Here is a table of points, one per row:
[  3.  44.  24. -44.  -7. -33. -19.  29. -12.  32. -47.   4. -13. -10. -10.
 -15. -20.  -6. -33. -52. -31.   6.   1. -38.   7. -12.  56. -20.  -1. -15.
  12.  10.]
[-15. -15. -12.  -3. -10. -20.  33. -63.  78.  16.   6. -34.  23.  35.  96.
  42.  -6.  22.   0.  73.  -8. -37.  13.  97. -19.  58. -22. -13.  -9.  31.
 -34. -13.]
[-59.  18. -43.  49.  -7.  24.  31.  -6.  29. -68. -24.  55.  44.  22.  18.
 -23.  -1.   0. -31.  -2.   1.   3. -20.  20.  23.  45. -15.  19. -50. -17.
  32. -14.]
[ 16.   6.  37.  28.   4.  19.  11.  24.  46.  -3. -26.   3. -20.  43.  -4.
 -17.  -7.  -4.  14.  38. -23.   9.  42. -18.  16.  -1.  15.   0.  31.   7.
   7.  11.]
[ 76.  38.  28. -82. -46.  12. -53.  22. -37.  -1. -11. -78. -26. -35.  -3.
   7.   7.  -5.  16.  -7.  29. -14.  -4. -76.  54. -31.  25.  20.  71. -26.
 -10.   3.]
[-41.  35.  -5.  24.  -4.  14.   0. -31.  33. -19. -25. -59. -23.  66. -47.
 -11.  -5. -46.  62.  75.  10. -68. -27.  56.  15. -42. -19.   8. -38.  26.
 -28.  -2.]
[ 30. -24.   5.  -3.  11.  -9.  58.   0. -42. -16. -35.  68.   6. -51. -62.
  18.   5.  20. -42. -39. -63.  46.  19. -21. -17. -17.   6.  -6. -29. -47.
  39.  45.]
[-10.  46. -23.  45. -25. -45. -55. -42.  50. -62. -39. -15.  11. -27.  44.
  37.  14. -55. -39. 127. -15. -19.  -2.  42.   1.  65. -30. -34.  -4.  56.
  36.  -2.]
[-21.  36. -16.  54.  34.  25.  26.  26.  41.  14. -27.   0.  72.   7.  10.
  30. -15. -58. -29. -18. -47. -64.   4.  -4.  21.  86.  47.   6. -17.  17.
  17.   7.]
[ 18. -23. -13.  21.  -9. -30.  39.   0. -62. -21.  26.  -8. -69. -17.  48.
 -15.   1.  24.  13.  -7.  -7.  19.   0.  11. -24.   0.  30. -23. -66.  31.
  -2. -35.]
[-62.  -5. -37.  56.  29.   5.  45. -11.  19. -12. -67.  29.  32.  33. -35.
   7.  20.  -8.  -6.  15. -53.   0.   3.  29. -30.  -2. -37.  22.   4. -19.
 -25.   8.]
[   2.  -25.   21.   26.   31.  -36.  -50.  -38.    0.   -7.   65.   49.    3.
 -127.  -49.    1.   28.  107.   11.  -53.   58.   85.   -2.   -9.  -27.   47.
  -27.   29.   23.    7.    3.   48.]
[   7.   19.   25.   19.   38.   21.   -4.  -10.   18.  -21.   51.  -33.   -2.
  -21.   46.    9.   42.  -24.   39.  -54.   -5.  -44.   42.  -61.    1.   42.
  -36.   18.  127.   33. -126.   11.]
[ 30. -13.  13. -35.  -5.   3.  -2.   9. -28.   9.  24.   8. -48.  48. -83.
 -40.  62.  12.  18. -32. -38. -29.  22. -56.  20.  16.  14.   0.  74.   6.
 -51. -13.]
[  6.  -3.  20. -17.  13. -24. -18.  18. -25.  24.  11.  16. -32. -41. -43.
 -41.  19.  34. -39. -23.  13.  -7. -19.  -3.  -3.  -3.  35.  16. -10. -38.
  74.  17.]
[-44.  58. -24.  17.  24.  48.  13. -43.   8. -27.  19.  77.   8.  -8. -80.
  23. -22.  -6. -16. -25.  -3.  12. -12.  -2. -22.  35.  -3.  28. -35. -26.
  35.  27.]
[-14. -20. -45.   3.   9. -30. -56. -28.  -4. -18.  38. -17.  30. -12.   7.
   6.  -1. -10.   2.  39.  51.  19.  28. -30.  19.  -6.  23.   6. -26. -28.
  55.  60.]
[-87. -35.   2. -16. -29.  22.  22.  50.  -8. -15.  29.   9. -22. -21. -22.
  -6.  -4. -60.  -2. -15.  54.  94. -45. -33. -60. -60. -79.  -7. -19. -13.
 -62. -44.]
[ 51. -57. -15.  21.  -6.  -7.  -1.  31. -64.  65.  57. -38.  -1.  19.  14.
 -11. -21.  62.  26.  13.   0. -11.  24.  -5.  46.   2.  -1. -23.  14.  -4.
 -37.   7.]
[-45. -20. -37.  -9.  -1. -10.  21.  80.  -7. -27.  45.   1. -10.  14.  18.
 -11. -26.  -7. -17. -46. -55.  30. -15.   3.  -7. -46. -20. -25. -35.  11.
 -10. -48.]
[-12. -32.   4. -15.  17.  13.  -4.   9. -67.  22.  33.  36. -51.  12.   0.
 -29. -20.  24.  12. -34.  40. -22. -44.   6. -34.  -8.   5.   0.   3.  16.
  40. -25.]
[ 43.  27.   4. -39. -24.  15.   3.   1.  36. -21.  -8. -58.  26.   5.  28.
  43.  -7. -48.   3.  19.  13.  -5.   9.  -2.  24. -31.   4. -18.  17.  -8.
 -36. -43.]
[ 88.  -4.  32.  -7.  29. -13. -24.  17.  12.  12.  -8. -27.  17. -23.  -5.
  39.  -2.  45.  22. -45.  58.  20.  -4.   6.  34. -16.  21. -13.   2. -17.
  34.  12.]
[ 22. -69.   8.  35.   5. -23.  26. -28.  31.  42. -48.  31.  27. -15. -16.
 -22.  13.   8.   6. -17.  39.  17.  30.   2. -23.   9. -27. -15. -26. -24.
  53.  39.]
[  2.   9.  44.  -2.   9.  19. -12.  18. -34.  67.  36.  40.  11.  17.  57.
 -12.  21.  68.  27.  20.   5.  10. -45.  11.   4. -40.  52. -16.  -3.  14.
  55. -15.]
[ 21. -28.  10. -53. -58.  35. -23.  -5.  25.  -1. -14. -53.  21.  56.  47.
  13. -34. -61.   0.  25.  -1. -42. -32.  47.   2. -42. -40.  33.   8.  15.
 -59. -24.]
[ -5.  35.  -7. -72. -23.   5.  -5. -29. -38.  39. -60.  -5. -15.  37.  28.
 -20. -41. -27. -18.   8. -24.  -8.  34.  31. -19. -49.  25.   8. -14.  15.
 -11. -28.]
There is one direction along which these points spread out most. For each point below, how far along it does it lie, from 0 to 99? The average is 50, and the first point in the table lies past the average. One standard deviation of the points above along it is 16.
[-59.  18. -43.  49.  -7.  24.  31.  -6.  29. -68. -24.  55.  44.  22.  18.
 -23.  -1.   0. -31.  -2.   1.   3. -20.  20.  23.  45. -15.  19. -50. -17.
  32. -14.] ~ 40
[ 30. -24.   5.  -3.  11.  -9.  58.   0. -42. -16. -35.  68.   6. -51. -62.
  18.   5.  20. -42. -39. -63.  46.  19. -21. -17. -17.   6.  -6. -29. -47.
  39.  45.] ~ 71
[ 30. -13.  13. -35.  -5.   3.  -2.   9. -28.   9.  24.   8. -48.  48. -83.
 -40.  62.  12.  18. -32. -38. -29.  22. -56.  20.  16.  14.   0.  74.   6.
 -51. -13.] ~ 61
[ 18. -23. -13.  21.  -9. -30.  39.   0. -62. -21.  26.  -8. -69. -17.  48.
 -15.   1.  24.  13.  -7.  -7.  19.   0.  11. -24.   0.  30. -23. -66.  31.
  -2. -35.] ~ 55
[ 22. -69.   8.  35.   5. -23.  26. -28.  31.  42. -48.  31.  27. -15. -16.
 -22.  13.   8.   6. -17.  39.  17.  30.   2. -23.   9. -27. -15. -26. -24.
  53.  39.] ~ 58
[-10.  46. -23.  45. -25. -45. -55. -42.  50. -62. -39. -15.  11. -27.  44.
  37.  14. -55. -39. 127. -15. -19.  -2.  42.   1.  65. -30. -34.  -4.  56.
  36.  -2.] ~ 21
[   2.  -25.   21.   26.   31.  -36.  -50.  -38.    0.   -7.   65.   49.    3.
 -127.  -49.    1.   28.  107.   11.  -53.   58.   85.   -2.   -9.  -27.   47.
  -27.   29.   23.    7.    3.   48.] ~ 83
[   7.   19.   25.   19.   38.   21.   -4.  -10.   18.  -21.   51.  -33.   -2.
  -21.   46.    9.   42.  -24.   39.  -54.   -5.  -44.   42.  -61.    1.   42.
  -36.   18.  127.   33. -126.   11.] ~ 47
